In the data rows, the value 50 means zero.
Here are some numbered points:
56,50,56,38,44,50,50,56,50,50,50,62,44,44,44,56,44,44,50,50,44,44,50,44 0
86,74,74,44,74,62,32,44,68,86,74,62,80,62,50,62,68,62,32,32,56,68,68,44 1
44,50,56,62,50,44,62,62,56,38,32,62,86,62,62,62,26,62,3,32,14,86,97,20 2
38,50,56,50,44,44,62,56,56,50,38,56,44,44,44,44,50,50,44,44,50,44,50,38 3
50,56,62,38,50,44,50,56,62,50,38,56,44,44,44,68,44,50,50,50,44,44,50,44 4
62,50,44,44,68,62,44,38,56,50,56,38,38,44,50,44,38,44,56,62,44,50,50,50 5
44,38,56,56,38,38,50,62,50,38,50,56,50,56,50,56,56,62,44,38,50,50,56,44 6
44,50,50,56,50,50,50,50,44,50,44,44,44,44,50,38,50,44,56,56,50,44,50,56 7
38,38,50,56,32,38,68,62,44,44,32,56,56,50,44,62,56,56,38,38,44,50,50,44 8
44,56,56,38,50,44,62,56,50,56,44,56,50,50,44,62,50,56,44,44,50,44,56,38 9
38,3,3,44,26,26,26,62,9,14,80,32,56,91,97,44,80,80,86,38,97,86,9,74 10
50,38,50,44,44,38,74,68,44,44,26,56,44,44,38,62,56,50,50,50,44,38,50,44 11
44,56,44,50,56,56,38,44,44,56,50,50,44,44,44,38,44,44,56,50,44,44,50,44 12
38,50,50,56,44,44,56,56,50,50,44,56,44,44,44,50,50,44,56,56,50,44,50,50 13
44,56,50,62,50,50,56,56,56,50,44,56,50,44,44,62,50,50,56,50,50,44,56,50 14
56,50,62,50,62,56,44,44,44,50,50,50,44,50,50,44,38,44,56,62,44,44,50,56 15
62,50,44,62,56,62,44,32,50,50,62,44,38,44,56,38,38,38,62,68,50,50,50,62 16
62,50,44,62,56,56,38,38,50,50,56,38,38,44,50,38,38,44,56,56,50,50,44,56 17
62,68,56,50,56,56,38,56,56,62,62,56,56,56,44,62,56,56,44,38,50,56,56,44 18
56,50,38,68,50,62,38,38,50,50,50,32,38,44,50,38,38,38,56,62,50,50,44,68 19
38,50,56,44,44,44,62,62,50,44,44,62,50,44,44,50,50,56,50,44,44,44,56,44 20
44,44,56,56,50,38,56,62,44,50,32,56,50,44,44,56,50,50,50,50,50,50,50,44 21
50,56,38,56,62,56,44,32,56,44,62,44,38,44,56,38,32,38,56,68,50,50,44,56 22
32,44,56,56,44,38,68,62,50,44,44,62,68,68,50,56,62,68,38,38,56,62,56,44 23
56,50,50,38,44,50,56,50,50,56,50,50,50,44,44,44,50,50,44,50,50,44,50,44 24
New points follow, each followed by the numbers of its three nearest points above by angle, smallest number first.
56,56,50,50,56,56,38,50,50,56,50,44,44,44,50,56,50,44,56,56,44,44,50,56 5 15 19
44,50,50,56,50,50,62,50,44,56,50,50,44,44,50,56,50,44,56,56,50,38,44,56 7 13 14
44,50,56,44,44,44,62,56,56,50,44,68,62,56,50,62,62,62,38,38,50,50,56,44 8 9 23
44,50,56,38,38,44,56,62,50,50,38,62,62,56,50,62,56,62,38,38,50,56,56,44 8 9 23
32,9,26,50,20,26,38,56,0,20,80,38,62,86,97,32,91,80,74,44,97,86,9,80 6 10 23
44,50,56,50,56,56,44,44,56,44,62,44,44,50,50,38,44,44,56,62,44,50,44,50 5 16 22
56,50,56,56,50,44,56,56,50,56,44,62,44,44,44,56,50,50,44,50,50,44,56,44 9 11 21
50,50,56,56,38,38,56,62,50,44,50,56,62,62,44,56,56,56,38,38,50,56,50,44 6 8 23
44,56,56,62,44,62,56,44,56,56,50,38,50,44,44,50,50,44,44,50,56,44,50,56 7 14 19
44,50,56,44,56,56,50,50,56,50,44,50,50,44,50,38,44,44,56,56,44,44,50,50 7 12 15
56,50,44,44,62,56,44,44,56,50,56,44,38,44,50,56,44,44,56,62,44,50,50,56 5 16 22
44,32,38,20,38,32,50,68,44,38,56,56,56,56,50,56,50,62,44,38,44,50,50,44 6 8 20
50,50,56,44,50,44,50,56,44,50,50,56,44,44,44,50,44,44,56,50,50,44,50,50 0 4 13
50,32,38,44,32,38,50,62,32,44,50,44,56,80,62,44,68,74,56,32,68,62,38,44 6 10 23
44,50,62,38,44,44,50,56,50,50,50,56,56,56,44,62,56,56,44,38,50,50,56,44 6 9 23
50,56,56,50,62,50,62,50,56,62,44,62,56,56,44,50,56,56,44,38,50,50,56,44 1 9 23
